In the rows, 128 means zero.
Each run below is a few steps of one of 7 hidden systems, one row a step.
run 1, vako:
[[133 148 115 108 137 152 167 107  49 123 138 132 146  84 121  98 113 184
   71 137]
 [124 111  88 124 127  76 159 137 153 125 146 138  82 154 181 172 155 107
  150 109]
 [ 96 156 146 154 127 169  68 136 174 114 125 111 162 123 123 139 126 122
  136 155]
 [168 101 104 120 119 153 138 145  94 128 146 155 126 109 102  90 122 152
   81 133]
 [150 126 136 109 114  87 141 119 160 125 105 134  88 154 136 132 145 102
  161 105]
 [110 164 163 157 135 141 123 115 119 130 123  97 170 127 116 108 117 117
  142 148]
 [131  94  96 127 150 120 144 116  85 152 142 128 124 133 119 131 120 148
   96 129]
 [ 98 128 129 100 116 125 124 126 154 130 109 126  91 130 145 167 148 123
  141 110]
 [113 141 150 144 110 153 123 164 130 111 155 123 160 112 135 116 117 125
  132 139]]
run 2, Ked, 9 rows:
[[100  64  84 117 154 170 111 180 148 158 133 139 102 125 156 191 119 132
  101 135]
 [155 104  91  97 131 123  74 164 180  78 155 162 113 138 172 150 130 156
  121 145]
 [178 158 126 155 129 141 101 171 147  71 172 163 151 118 127  87 125 139
  118 164]
 [195 142 126 169 168 147 138 113 125 135 114 130 164 125 114  81  97 119
  104 163]
 [138 164 128 118 169 130 148  87 122 147  75  84 152 163 149 122 124 113
  132 173]
 [ 83 152 118 116 142 137 151 151 110 154 111 100 110 176 123 144 171  94
  145 163]
 [115  91 126 110 143 140 113 170 137 159 115 148  72 158  90 153 149 109
  137 126]
 [147  96 165  68 131 123  97 164 142 108 120 156 104 132 127 129 108 154
  142 115]
 [136 127 165 122 147 110 123 164  97  91 174 147 156 119 136 108  95 161
  139 133]]
run 3, vako, 9 rows:
[[127  78 123  97 106 116 114  40 148 154  71  64 174 134 173 132  85 136
  123 112]
 [ 59 176 123 111  92  99 123 110  66  85 182 118 137 126 123 125 175 174
  129 133]
 [111 113  90 205 156 146 137 166 150 157 164 167  82 112 106 177 144 100
  114 111]
 [147  79 141 100  79 175  93 121 194 138  82 118 137 100 144 128  97 123
  113 103]
 [148 149 165 111  74  90 130 130  96  72 170 136 155 126 117  63 136 151
  146 120]
 [150 143 122 205 190  86 141  95 121 149 142 154 100 138  84 139 130 111
  139 116]
 [117 124 113 111 127 168 142  66 150 169  60  90 130 102 154 154 112 124
   99 113]
 [ 85 129 116  96  57 111 140 143  98  93 175  98 165 135 174 113 153 145
  131 135]
 [110 117 112 190 157 112  81 159 136 125 186 169 101 142  70 149 153 125
  138 131]]
run 4, Ronim:
[[111 164  77 129 161 142 143  98 133 143 109 163  48  99 119 186 170 147
   94 109]
 [126 128 130 105  54 177 143 168 200 117 106 114 127 102 188 138 135  91
  130 112]
 [135 111 123 179  68  93  90 126 127  95 196 120 179 149  98  73 146 120
  144 135]
 [163 159 147 160 172 101 152  80  95 139 120 177  78  98  55 115 126 146
  121  89]
 [125 114 174  54 110 155 185 125 122 157  59  95 126 105 176 134  88 124
  129 100]
 [ 51 102 113 136  96 104  97 118 102 127 169  59 198 174 153 134 137 130
  147 159]
 [103 162  91 199 190 136  92 100 125 131 161 176  84  96  70 175 151 155
   99 122]
 [173 127 141  73 100 175 156 155 188 112  85 166  84  62 183 145 101 135
  106  85]
 [134 117 137 124  50  78 123 137 139  80 171  77 211 175 185  75 129 105
  167 149]]
run 5, kob, 9 rows:
[[128  83 116 117 150 104  69 137 134 119 148 132 135 172 118 136 125 146
  135 152]
 [144 161 151 106 139 161  94 151 165 101 108 159 102 112 115 131 133 139
  128 140]
 [153 121 160 107 134 135 172 171 114 132 119 123 139 137 148 104 101 107
  141 138]
 [118 124 144 117 161 101 110  97  97 134 120 101 156 165 117 117 114 141
  141 153]
 [118 151 111 108 154 168 114 116 120 139  98 136 103 120 105 141 145 149
   96 146]
 [126  98 107 101 127 147 153 174 139 139 125 125 118 138 173 148 123 116
  119 138]
 [107 114 141 132 133 110  88 151 133 108 159 115 158 159 135 129 122 132
  152 152]
 [150 144 148 129 155 151  96 135 130 118 121 164 110 116  76 114 125 145
  118 136]
 [164 123 141  92 138 140 168 137 137 135  91 130 120 121 165 124 101 121
  123 123]]
run 6, duna, 9 rows:
[[143 125 140  87 156 153 137 177 122 119 120 154 104 123 137 135 116 143
  122 139]
 [136 109 127 133 163 112 130 166 151 121 142 140 123 144 166 155 108 119
  145 136]
 [118 131 136 131 174 148  87 141 147 126 122 138 123 133 119 153 117 141
  130 149]
 [157 122 116 102 148 152 128 155 143 126 111 155  98 125 134 134 126 135
  111 138]
 [148 120 127 121 142 117 120 154 165 113 128 130 129 151 163 137 121 112
  146 143]
 [129 136 136 132 171 133  95 141 129 122 129 134 131 152 108 130 126 134
  135 161]
 [148 112 123  98 157 139 137 139 122 145 101 140 100 141 122 132 123 131
  115 137]
 [127 114 140 105 127 127 133 163 147 123 124 119 132 146 163 137 115 114
  146 136]
 [114 130 138 139 160 125 103 156 120 118 152 139 129 146 113 137 128 137
  141 149]]
run 7, Ronim:
[[106 234 178 156 141 161 205 145 109 136 106 132 102  92 113 123 146  93
  144 123]
 [134  27 138 142 108 160 132 144 133 180 123 102 170 113 133 122  65 112
  109 108]
 [ 94 118 134  85 123  76  63  89 112  95 143 127 123 158 115 142 146 179
  147 121]
 [103 210 136 156 162 146 173 145 112 113 145 145 111  91 140 149 141 131
  126 132]
 [160  73 119 149 128 155 127 139 175 147 119 126 148 104 163 138  79 113
  111 116]
 [142 128 120  93 102  95  82  94 133  88 134 120 144 154 132 103 141 158
  132 143]
 [132 186 112 157 148 121 176 119  97 128 139 136 112 125 117 119 154 118
  120 140]
 [144  91 125 136 129 156 141 120 155 170  87 121 120 120 126 137 107 101
  115 111]
 [105 109 130  84  80 123  94 123 124 112 127 109 137 149 124 115 148 142
  133 131]]
run 8, nava:
[[189 158 124 109  98 175 133 225 177  74 146 169 121 123 160  96 146 108
  121 167]
 [204  84 164 175 152 113  99 130 148 124 139 129 191 136 110  70  60 113
  140 142]
 [151 150 140  90 187 136 100  55  89 131  76 120 143 126  94 107 104 183
   99 156]
 [138 170  96  98 181 118 209 126  97 142 100 114 109 146 191 146 139 118
  118 160]
 [ 89  90  94 169 161 118 119 155 149 163 143  94 141 183 153 175 133  85
  149 159]
 [105  90 108 111 129 187  66 177 138 140 133 149 104 133  80 144 147 143
  100 150]
 [187 117 159  79 121 141 135 195 151  95 126 176 101 113 143 109 107 136
  133 120]
 [152 141 188 144 155 100 112 129 132 100 139 113 190 139 144  94  76 129
  163 145]
 [119 147 118 150 183 149 122  79  79 143 124 117 159 103 105 125 104 169
   87 153]]
run 9, tubok:
[[147 157  64 167 135 101  62 122 205  91 148 147 104 178 132 147 191 104
  139 167]
 [197 157 120 178 125 155 119 118 157 140 106 175  86 121  37  79 162  94
  109 128]
 [196  93 151 100  69 116 169 104 136 151  76 104 143 152 121  55 115  87
  137 110]
 [ 80 131 176 124 126  75 132  92  87 148 114  63 166 192 108 109 131 103
  186 141]
 [ 60 102 159 128 178 150 135 141  53 186 123 125 105 124  58 155 114 146
  122 117]
 [ 95  71 142  53  91 180 131 181 129 135 119 128 118  89 172 159  97 158
  107 101]
 [ 89 150 144 123  98  99  84 164 151  52 199 132 160 121 185 146 130 158
  161 130]
 [157 163 123 188 201 109 100 108 126  96 173 193 108  87  94 143 112 170
  113 120]
 [200 146  94 108 126 166 169  79 158 131  69 142 111  76 167 121 108 140
   72 115]]
run 10, kob:
[[121  73 120 133 222 117  85 165 119 160 131 132 122 194 104 160 108 126
  143 176]
 [142 121 145  75 151 197  55 145 177 110  85 140 134 109 136 143  98 161
  105 158]
 [150 138 152  65 139 138 165 211  96  96 142 138 138 142 174 102 113 140
  133 164]
 [139 134 148 140 217  97 102 127 107 136 123 115 151 191 107 122 107 125
  156 184]
 [152 135 120  90 159 201  90 108 139 145  62 130 125 118  99 123 120 150
   82 165]
 [132 111 108  47 119 140 169 185 111 121 119 117 120 157 195 131 134 129
  119 157]
 [ 87 131 140 140 174 101  82 159 122 123 154 105 151 197 118 142 139 117
  171 182]
 [151 118 146 117 160 193  66 142 148 140  89 162 106 115  55 121 117 145
  101 143]
 [161 108 151  40 124 140 174 172 134 117  94 132 115 119 198 127  94 135
  128 123]]
run 11, nava, 9 rows:
[[ 75 107 155  90 182  66 159 178 100 134 144 104 121 188 188 179 112 118
  191 139]
 [ 42 140 139 183 174 173  72 189 120 130 185 133 141 118  98 177 128 139
  133 158]
 [147  85 117 103 122 202 116 175 159 122 132 183  98  45 147 158  86 168
   72  96]
 [176 122 145  78  97  85 103 138 182  51 144 127 171 130 225 111  93 149
  157 131]
 [147 184 111 212 150 121  89  88 113  92 177 111 212 133 107  78 126 141
  114 189]
 [187 119  61 147 172 172 149  55 130 181  69 146  91  91  98 133 122 138
   49 123]
 [150 112 100  35 109  91 163 120 162 134  57  85 101 203 211 142 157  95
  154 146]
 [ 92 138 124 183 138 105 106 187  95 129 189 103 164 222  79  96 178  80
  170 201]
 [143  90 143 163 185 199 106 151 116 189 104 191  63  83   8 139 108 134
   87 101]]
run 12, Ked, 9 rows:
[[109  68  88 109  92 170 119 130 160 145 125 114 136  93 181 165 109 142
   88 107]
 [142 121  70 126  90  89 102 123 152  77 180 141 134 141 173 129 159 147
  120 136]
 [164 173 120 193 106 145 106 124 162  99 154 160 128 103  87  95 150 115
  118 131]
 [189 125 134 126 109 152 154  88 138 148  78 113 149 115 119  75 103 110
  105 127]
 [117 151 135 111 121  80 157  86 102 131 110  76 152 177 147 107 143 110
  157 144]
 [ 69 154 140 154 131 130 135 128 101 159 128 120  97 147  68 142 171 105
  146 125]
 [122  82 144  88 121 152 136 137 137 168  85 145  72 112 106 153 118 127
  120  82]
 [118  93 154  74  99  86 119 148 131  92 150 126 135 135 176 134 109 153
  159 104]
 [103 135 138 179 131 113 102 144  97 100 205 153 146 104  95 125 126 155
  129 122]]
run 13, duna (9 x 20):
[[113 162 135 149 110  79 138  87  82 101 167 105 169 135 126  97 139 144
  140 133]
 [104 149 128 150 143 127 169  66  80 170 104 112 113 112  88 129 137 128
  113 107]
 [106 109 122 119  61 166 170 127 127 152 117  95 143  97 154 122 125 111
  107 104]
 [ 87 134 113 161  72  99 114 134 122  93 196 118 150 131 134 122 159 128
  141 121]
 [125 142 130 170 133 110 111  67 116 143 129 151  98 109  53 127 144 141
  121  92]
 [168 116 142 103  77 152 162  95 137 139  88 120 138  83 140  95 103 129
  102  92]
 [118 156 121 142  89  92 146 126 116  83 178  98 185 137 187 104 134 130
  143 148]
 [ 87 170 111 185 172 108 124  72  89 152 137 122 114 140  70 143 160 131
  125 136]
 [136  99 116 102  82 185 163 105 132 182  67 114 102  95 109 121 130 112
   87  95]]
run 14, tubok (9 x 20):
[[142 114 133 192 132 140 101 146 141 109 180 133 185 106 129 110  90 129
  122 140]
 [172 122 100  93 159 108 109  82 112 115 113 150 110 132 116 118 127 174
   99 136]
 [126 186 138 114 110 135 176 118 149 124  92 119 103 115 159 135 150 102
  138 119]
 [119 113 113 192 134 123 141 143 123 146 161 107 166 149 134 120 122  91
  134 150]
 [136  87 102 109 162 134  88 116 121 151 109 138 105 156  86 138 133 146
  109 145]
 [123 150 153  80  80 158 140 151 143 119  99 133  99 113 127 118 149 120
  134 113]
 [125 123 161 161 112  96 137 155 122 109 175 121 166 135 138 108 109 113
  160 122]
 [135 113 134 133 193 115  96  91 106 139 121 140 130 128  95 139  98 165
  118 132]
 [120 156 124  76 108 167 164 118 120 132  89 124 106  95 151 133 135 143
  100 119]]

Which system made each run below?
run 15 (2 x 20):
[[179 122 110 143 164  54 134  99 134 138 116 143  86 196  96 112 155  99
  157 133]
 [137 111 187  89 138 156 121 110 126 166  51  88 152 151 105 101  91 112
  146 139]]
 | duna
run 16 (2 x 20):
[[113  38  88 112  74 128 183 107  70 189 132  93 136 126 127 116 122 130
   88  94]
 [ 45 134 134 125 102  85  87  75 150 133 122 104  96 146 115 183 171 128
  168  89]]
 | Ronim
run 17 (2 x 20):
[[167  56 103 127 112  60 111 157 112 116 179 124 151 210 123  86 136 111
  151 150]
 [ 98 129 193  90 178  81  90  76  94 143  86 116 107 164  70 138 117 153
  171 115]]
 | duna
run 18 (2 x 20):
[[168  61 101 145 129 162 157 187 102 145 165 144 157 112 139 100  89 130
   83 140]
 [168 107 136 103 174  90  65 101 169 102 111 152 118 145 135 146 101 159
  143 127]]
 | nava
run 19, 2 rows:
[[124 155 159  99 114 145 149 116  90 136  99 141  96 110  75 101 146 141
  118 108]
 [123 115 145 144 122  99 191 142 117 149 136 108 131 133 157 132 110  92
  155 108]]
 | vako
run 20:
[[173 123 179  46 158 189 112 177 152 115  66 129 146 122 157 107  74 145
  122 165]
 [181 156 150  74 173  80 160 170  84  79 145 144 138 170 161  87 118 147
  151 173]]
 | vako
run 21 (2 x 20):
[[141 125 157 102 169 143 170  80 125 156  71 121 124  74 166 155  64 149
  112  92]
 [ 75 156  87 120  98 141 155 113 116 119 141  67 181 127 209 144 143 130
  112 158]]
 | tubok
run 22:
[[159 144 156 118 158  72 147  96 132 120 108 138 106 143 135 126 115 124
  160 108]
 [117 150 150 117 141 160 146 113 104 144  94  89 164 134 133 109 114 122
  122 157]]
 | Ronim
run 23 (2 x 20):
[[111 101 162  71  95 117 182  61  87 174  65  93 117 110 124 121 107 136
  124  70]
 [ 22 153 118 115 127 109 161 102  72 144 146  88 121 124 154 182 155 150
  134 113]]
 | kob
run 24 (2 x 20):
[[124 131 144 160  98 145 124 163 166 107 161 162 113  74 138 145 121 125
  129  87]
 [140 112 151 126  77 126 103 105 157 100 136 122 160  94 146 108  99 146
  127  97]]
 | nava
run 25:
[[112 124 170 117 103 118 139 137 150 137 106 106 127 142 137 130 123  95
  168 108]
 [ 92 119 149 134 114 122 121 136  80 129 161 117 149 131  92 109 130 142
  132 125]]
 | nava
run 26:
[[132 147 114 107 139 168 133 165 113 136 112 119 129 165 111 108 155 113
  115 185]
 [138  96 129  98 142 134 140 171 112 154 112 123 112 179 113 116 134 103
  135 155]]
 | vako
run 27, 2 rows:
[[117 153 161 127 147 105 152 168 101 112 158 158  96 125 114 133 134 130
  154 114]
 [136 119 157 164 175 133 130 108 136 156 107 124 137 115 118 139  85 118
  135 119]]
 | kob
run 28:
[[ 95  95 101 124 123 103 115 155 119 119 167  98 158 178 165 142 136 124
  143 163]
 [129 131 106 170 152 158  79 155 142 122 158 169 107 119  77 137 146 137
  109 145]]
 | nava
run 29:
[[149  88 173 104 120  88  68 128 168 124 104 146  93 164  79 122 129 119
  177  99]
 [175 122 202  83 148 123 124 147 101 105 116 147 146 118 110  78  76 156
  144 127]]
 | duna
run 30 (2 x 20):
[[132 195 130  84  81 140  69  94 169  59 113 131 133 115 138 111 166 164
  125 145]
 [170 170  92 190 122 133 171 154 111 118 170 152 127 130 104  82 163  97
  109 157]]
 | vako
run 31, 2 rows:
[[ 45 167 139 106 123 140 121  84 112 136 105  93 127 115 136 168 148 149
  130 122]
 [ 96 108  92 124  93 140 170 163 122 146 151 140  82 112 145 160 159 118
  111 101]]
 | Ked
run 32 (2 x 20):
[[152 158 120 166 123 106 109  53 173 132  92  99 147 151 121 112 141  98
  142 136]
 [136 144 103 118 100 168 150  95  87 150 104 122 122 108  85  92 153 142
   76 135]]
 | Ronim
run 33, 2 rows:
[[120 165 154 113 123 120  95  96 126  91 128 115 161 122 132 111 123 159
  136 140]
 [130 155 126 142 154 112 175 120  87 131 145 145 111 109 125 129 128 141
  119 117]]
 | tubok
run 34:
[[162  44  69 147 183  97  78 132 193 153 123 130 112 191 152 174 113 103
  134 151]
 [130 156 152  91  68 178  55 153 191  67 119 126 162 112 145 105 136 142
  128 155]]
 | kob
run 35:
[[109  86 126 150 122 122 117 107  66 166 145 114 142 149  50  98 133 136
  114 127]
 [125 118 110  90 138 126 112  92 159 133  91 153  62 105 133 176 136 154
  112  90]]
 | kob
run 36, 2 rows:
[[122 168 137 142  78 121 185 138 161 126 126 161  54  88 134 148 167  92
  146  60]
 [138  82 127 213 103 118 108 105 169 142 152 103 187 122 133 117  90  95
  135 112]]
 | tubok
run 37:
[[139 179 185 164 125 143  95 194 137  53 199 174 161  84 118  95 107 150
  145 141]
 [239 107  97 172 197 111 134 102 150 133 124 186 103 113 111 111  89 135
   96 121]]
 | vako
run 38:
[[141 156 135 121 156 117  92  62 138  97 114 119 162 108 153 130  98 174
  118 140]
 [143 160  76 122 139 134 169  98 108 118 128 119 140 112 177 126 133 147
   87 151]]
 | Ronim
run 39 (2 x 20):
[[123 147 160 187 185 104 138 110 129 129 145 135 138 102 133 152  88 127
  149 111]
 [148 116 136 100 154 159 110 103 136 125  95 125 152  93 155 133  79 166
   97 133]]
 | Ronim
run 40, 2 rows:
[[137 160 119 130 114 171 195 161 114 153 104 111 125 136 134 103 152  82
  115 154]
 [126  54 113 144 109 124 104 133 140 169 127 114 128 168  93 122 132  95
  132 125]]
 | Ronim
run 41:
[[155 177 147 176 125  80 174  92 141 136 114 119 109 155 105 103 156  70
  170 114]
 [130 109 157 128 120 179 140 103  98 184  77 103 141 114  64  91 110 118
  105 119]]
 | Ronim
run 42 (2 x 20):
[[111 201 164 140 216  63 121  79  97 110 125 108 148 172 126 134 129 141
  174 166]
 [124 148 114 140 200 199 191 140  75 187  93 137 102  92 101 145 115 128
   75 145]]
 | tubok
